Each row is where one point has got to under a steady rotation. How many ticks took it there?
The counts run from 0 to 287.
[181 118 120 133  83 128 170 152 126  83 120 110  91  96 131  84 122 133
 129  98 133 100 122 100 120 139 130  93 152 118  64 147] => 35
[140 162  91 125 119 154 180 111  85 151 141 155 133 112 107  82 166 136
 147 156 104 123 100  94 110 115  96  88  75 138 160 123] => 198
[172 148 139 101 201 167 110 141  97 172 107 180  98 125 147 163 122 137
 107 132 109 161 152 136 140 117 142 121 114 152 122 158] => 13
[167 125 120 130 102 162 167 167 135 141 120  95 150 157 131 127 119 133
  92 152 111  85 162 114 153  86 107 118 128  77 116 141] => 88
[ 70 107 130 139 105 110 137  91 162 115 142  99 129 127  87 121 113 110
 136 139 162 137  77 136 145 167 142 150 138  77 100 129] => 119
[141  87 181 140 128 135  95 155 154 119 131 163  77 123 192 144 107 138
 170  92 122 143 142 163  98 144 164 124 152 129 112 142] => 39
[129 184 134 121 132 135  76 100 115 125 121 109  86 118 162 134 108 107
 122  85 129 108 131 128 119  90 123 152  79 169  89 137] => 221
[157 151 129 133  58 153 146 101 141 103 102 102  94  84 129 106 122 128
 119 106 127 103 111 104 139 106 127  94 141 110  90 161] => 34
[150 104 101  99 134 154 171 130 113 118 124 129 134 101  85 110 134  72
  99 119 137  91  63 131 149  77 147 115 132 114 138 137] => 214
[181 130 166  96 136 155 150 124 163 149 153 147 123 123 155  84 139 141
  97 122  91 177 144 112 130  88 144 104 129 124 126 135] => 31
[136 111 127 102 112 158 161 131 131 149  91 149 131 120 131 123 109 137
 128 171  93 104 143 134 144 118 124  46  72 106 140 169] => 200
[122 109 148 153  71 150 151 154  97 133 120 134 117 131 137 164 110 160
 102 156 139 165 149 136 163 148 116 103 165  74 108 157] => 106
[146 152 128 162 104  91 109 132  92 111 165 135 121  92 162 127 109 120
 120 107 159 115 146 104 137 152 118 162 189 166 101 114] => 94
[165 152 153 117 165 140 102 150 122 144 150 156  75 119 176 107 137 107
 125  99 122 154 158 114 129  62 121 149 154  99 145 127] => 237
[129 114 136  85 113  70 163  93 150  94 139 129 102  90 123  93 134 130
 146 123 133  91 127  87  94 181 135  92 154 143 118 143] => 188
[164  99 127 142 123 135  85 110 122 120 122 125  96 116 123 172 152 113
 151 104 163 119  71 121 112  97 159 169 128 130  88 157] => 25
[112 118 127 196  71 100 142 140 112 121 121 109 192 159 131 134 109 145
 145 141  65 154 138 150 115 148 122 149 117 123 184 148] => 114
[143 165 111 116 132 134 109  85  95 116 118 124  99 146  84 126 157 127
 112  93 175 147 109  92 192 118 101 106 170 151  86 128] => 162
[ 86 134 121 130 136 104 107  89 169 111 163 132 138 133 138 170 138  99
 166 143 172 104 109 109 113 174 107 176 119 138  99  88] => 136
[ 73 125 112 161 130 148 147 155  82 134 151 119 124 161 103 165 161 153
 130 119 125 180 107 120 136 173 107 132 116 105 100  92] => 122
[117 125 151 158  80  80 101  98  89 131 186 133 101 130 124 121 136 135
 191 126 198 111 100 132 114 118 138 168 123 107 127 100] => 248
[149 122 112 120 212 102  78 110 159 117 138 157 146 140 141 128 111 103
 140 115 172 131 160 127 136 134 143 169 156 183 127 126] => 152
[101 133 125 131 131  85 127 102 118 133 158 115 151 116 104  41 116 102
 139 106 136  99 103 151  99 113 151 134 108 145 178 116] => 59
[159 155 119 144 150 115 127 120 111 118 139 132  78 147 112 105 167 146
 165 123 143 160 102  69 110 138 116 149  81 128  81 124] => 180
[158 104 144 148 100 124 153 163  81  99 118 104  73 151 142 113 145 165
 121 101 137  96 163 108 102 150 135  82 127 144  89 149] => 36
[180 109 117 134 144 104 118 171  85 107 103 149 119 147 135 193 127 146
 145 118 109 174 149 109 152 114 121 106 143 160 108 159] => 165
[105 129 117 129 164 111 123 111 120 136 128 134 138  98 137  35  94 102
 125  99 115 128 132 157  94 125 145 151 145 121 187 135] => 58
[171 141 155 145 125 104  86  94 187 130 104 133 138 149 154 138 112 139
 154 116 100 160 152 132 130 103 143 145  94 155 139 185] => 168
[ 97 163 126 112 186 148 137 143 148 133 133 153 111 134 154 140 109 121
 123 145  76 208 147  99 105 141 100 171 116 111 112 143] => 125
[120 150 160 118 113 160 134 148 125 138 131 106 118 133 147 100 136 150
  60  92 117 111 198 146 174 137 121  88 193 127 132 102] => 90
[111 148 155 118  94 128 132  67 186 134 103 129 116  91 147  99 134 115
 173 100  65 131 122 116 133 134 133  96 146 131 149 151] => 186
[145 111 132 129 178 127  87 120 178 120 104 160 147 140 151 167  84 113
 159 114 147 132 154 168 158 148 144 151 156 154 123 140] => 151
[162 160 172  91 108 143 121  91 165 137 148 104 101 127 142  62 155 129
  92 118 101 144 142  78 123  78 126 103 116 131 125 144] => 32
[161 176 131 111 183 164  95  92 107 174 114 163 120 142 131 116 122 142
 105 104 108 158 143 138 150  99 135 127 101 176 127 132] => 14
[ 72 126 129 165 123 154 139 181 126 144 139 127 131 169 124 167 134 146
 164 132 105 184 111 135 147 161 100 119  87  98 100 105] => 123
[ 79 128 128 102 128 119  97  95 142 127 115 124  81 109 125 118  84  92
 181 108 150  81 134 138 143 125 144  98 114 145 101 154] => 204
[ 67 101 138 122 114 117 133 123 167 115 109  88 148 159 130 158 123 123
 146 134  78  88 157 146 133 184 123  94 150 127 137 115] => 132
[126  97 120 148 128 119 112 142  99 141 137 153 143 150 139 175 108 126
 169 137 124 105 121 164  93 127 149 116  46 188 159 124] => 208
[118 154 124 105 171 182 137 133 187 157 111 158 163 124 132 127 122 102
 117 152  75 135 136 131 171 115  97 122 143  89 157 124] => 142
[151 115 130 126  76  92 138 135 118 127 123 102 151 147 105 118 141 149
 121  95  99  98 130 127 156 108 149  69 127 195 138 136] => 19
[159 116 120 204  88  97  98 138  96 110 139 128 164 158 150 167 112 150
 155 141 154  82 154 137 111 131 108 171 113 127 131 129] => 96
